cols: Y E W G
[-104  -32   -9   43] -> pepa
[ 22 -12  37  33] -> pevo
[ 71 -46  66  40] -> zal
[  37   71  -45 -103] -> saka
[94 30 28 54] -> dekuf
[-40 -48  31  45] -> pog
[-40 -48  31   4] -> modap
[ 37  71 -45 -70] -> zud
[-50  31   4  31] -> Bimu
q: [-40 -48  31   4] : modap
q: [ 37  71 -45 -70] : zud
col: [37 66] : W
q: [-48  31   4] : modap

cols: Q N R X
[ 42  60  46 -30] -> dimuv
[  -6 -108  -35   19] -> Rez
[ 28 -51   9  -3] -> gebo
[ -10 -108  -35   15] -> rodu
[-108  -34   83  -50] -> zize
[56 75 21 44] -> sozam
[-24  14 -20  12] -> desud
q: [ -10 -108  -35   15] : rodu
q: [-108  -34] : zize
q: [  -6 -108  -35   19] : Rez
col: [ 15 -50] : X
col: [ -3  15 -50] : X

cols: K H M A D C
[-12 -45  57  31  34  40] : kavud
[ 27  -6 -53 -36 -30 -12] : sor
[ 16  15  74 -58 -62  27] : mepa
[  3 -77  37  16  15  76] : salo
q: [16 15 76] : salo
q: [ 16  15  74 -58 -62  27] : mepa
col: [-45  -6  15] : H
col: [-58  16] : A
col: [-53  74] : M
col: [-36 -58  16] : A

cols: V T P F
[ -41  -21   36 -105]  vono
[-40 -46   7  44]  Sela
[ 40  43 -20  -2]  mogif
[-35 -57  95   7]  Tudu
[-43 -81  74  27]  kuf
[ -4  61 -70 -37]  sazak
[-9 22 44 42]  vupup
col: [-70  44] : P
col: [-46  43 -57] : T
col: [ 36   7 -20  95  74] : P
col: [-41 -40  40 -35] : V
col: [44 -2] : F
col: [ 95  74 -70  44] : P
col: [  7  27 -37  42] : F

cols: U S B Z
[ 70 -40  23  23] : Gis
[-21 -23  -1  -1] : Letu
[28 16  5  5] : vus
[-40  70  23  25] : mub
[ 96 -40  30  30] : vizog
[28 16 33 41] : ribi
[28 16 33 33] : nuz
[ 86 -35  20  20] : der
[-21 -23  -2  -2] : tel
[-62 -20  39  39] : Tik
q: [ 70 -40  23] : Gis
q: [-35  20  20] : der
q: [16  5  5] : vus
col: [23 -1  5 25] : Z
col: [33 33 20 -2] : B

cols: bupi beru ridi doto tukim Pif sizen Pepo kaz Latu
[-17  -6  -2   0  22   1 -17  -1 -20 -28]  sudol
[-22   9   9   7   1  41  -7  31 -12   7]  zel
[  9   9   7 -22   1  41  -7  31 -13   6]  Tif
[-22   9   9   7   1  41  -7  31 -13 -11]  Nenoz
[-45  20  16 -13  -8  52 -26  39 -10 -21]  kiz
[ 39   4   8  14   3 -81 -12 -54  26 -11]  Lepig
[ 40 -18 -44   6 -21  -1  41   5   7  31]  zut
[-27  -8  -1 -20   4  44  -3  23   5   1]  viri
[-14  18  22   7  10 -22 -32 -23  -3 -22]  nuru
[ 12 -20  -9  15 -31   6   0   6 -17  -9]  vup
q: [-22   9   9   7   1  41  -7  31 -12   7] : zel
col: [9 9 9] : beru
q: [  6 -21  -1  41   5   7] : zut
q: [-18 -44] : zut
col: [-13 -10  26   7   5  -3] : kaz
q: [  3 -81] : Lepig
q: [  0   6 -17  -9] : vup

cols: Zoto fini gom fafi mal
[ 83  10 -57  65  33] -> suzo
[ 83  10 -57  65  23] -> Rul
[ 69  77 -29  28  59] -> radaz
q: [-57  65  23] : Rul
col: [83 69] : Zoto

cols: vuvaf Pazaf Pero Beti bufu
[  4 -25 -21 -19  16] = ditir
[ 60 -14   8  15  21] = Pidod
[-28  -7  38   7   9] = Toru
[ 48  11  14 -50 -27] = Kekun
[ 4 -1 -1 21 14] = Mam
[  3 -12  30  32  32] = filub
[  32 -100  -68  -18   17] = lif
[ -39   32 -102  -24   11] = pava
col: [  -7   11   -1  -12 -100] : Pazaf
q: [  32 -102] : pava
q: [38  7  9] : Toru
col: [ 60 -28  48   4   3] : vuvaf

cols: furi ginid pepu Mevib bem
[-51  16 -68  13  91] : nel
[-68  16 -51   7 -13] : seze
[-56  73  47 -37  91] : geb
[ 47  73 -56 -37  37] : ruto
q: [ 47  73 -56 -37] : ruto
col: [-56  47] : furi
q: [-51  16 -68] : nel

cols: rilu Fera nerur tefi
[20 35 80 40]  gume
[18 45 50 77]  loz
[35 20 37 31]  fakor
col: [45 20] : Fera
q: [20 35] : gume
q: [45 50] : loz

cols: fipe tulos kulu lari nep Mif vave ladob
[-55 -93  95  95  33  52  84 -98] = bemi
[ 76 -62  21  61 -55 -93  97  72] = novin
[  4  -2 -29  86 -99 -10 -10   0] = satob
col: [-62  -2] : tulos
col: [ 21 -29] : kulu
q: [ -2 -29] : satob
q: [-55 -93  97] : novin
col: [95 21] : kulu

cols: babap Nafe mesu Keri retel Dorul Vis fazit lus
[  9  16 -10 -28  37 -35 -13  37  -3] -> dap
[-13  -3 -13 -17 -30  14 -91 -16  -2] -> Rikab
[ 12   9   5   0  36 -25  58  26  -1] -> pab
[ -2 -12   3  19 -27  28   9 -16   7] -> neba
[  5  58   9  12 -25   0  36   4  -7] -> rapov
q: [ 19 -27  28   9] : neba
col: [ 37 -16] : fazit
q: [ 12   9   5   0  36 -25  58] : pab

cols: reta gul sele lep porad Gevi Deped borom norip
[ 10 -18   8   8  10 -28  24  21  -1] -> ranel
[  7  -5  22  16 -16  -2 -18  27 -12] -> zadot
[-15 -16  -3 -21  16 -19   2 -32  -6] -> bogu
[-29  -4  -7 -18  -3  31 -16 -65   6] -> nez
[-48   9 -45 -37  14  36  -5 -82  -6] -> muges
[-15 -16  -3 -21  16 -19   8  44  -2] -> zizo
[ -7 -29  -4  10 -16  25 -33  17   0] -> par
[ 26  -2  28  32 -25 -14 -28  59  -5] -> gitos
[-15 -16  -3 -21  16 -19   8 -32  -6] -> nugu
col: [-82  44  17  59 -32] : borom
q: [-15 -16  -3 -21  16 -19   8  44  -2] : zizo
col: [ 21  27 -32 -65 -82  44] : borom
q: [ -2 -18  27 -12] : zadot
q: [-29  -4  -7] : nez
col: [-15  -7  26 -15] : reta

cols: Lop zopit kese basid Lenel loso nif nedek
[ -47   45   -7   55  -71   58 -107  -86]  kupi
[-18  38  -8  10 -46  45 -56 -49]  bini
[ -4  33  12  51 -57  58 -96 -84]  fovit
[ 13 -49  -9 -42  33 -34  84  73]  vili
[ -47   45   -7   55  -91   58  -97 -102]  gaso
[-23  49  -7  59 -65  36 -97 -74]  giz
q: [ -47   45   -7   55  -91   58  -97 -102] : gaso
col: [-86 -49 -84] : nedek
q: [ 33 -34] : vili
col: [-84  73] : nedek
col: [-96  84 -97] : nif

cols: Simeb kul bor Riv budos Vubip Pivo mupob koto Buta
[-15   8  17   1  13 -18 -17  17  -9 -20]  tegot
[-13 -13   1 -20 -18  13  17 -17  -9  17]  Lele
[-13 -13   1 -20 -18  13  17 -17  -9  63]  Puli
[ -1  -5 -17   8   5 -36 -10   7   6 -17]  kel
q: [ -1  -5 -17   8   5 -36 -10   7   6 -17] : kel
q: [  1 -20 -18  13  17 -17  -9  17] : Lele

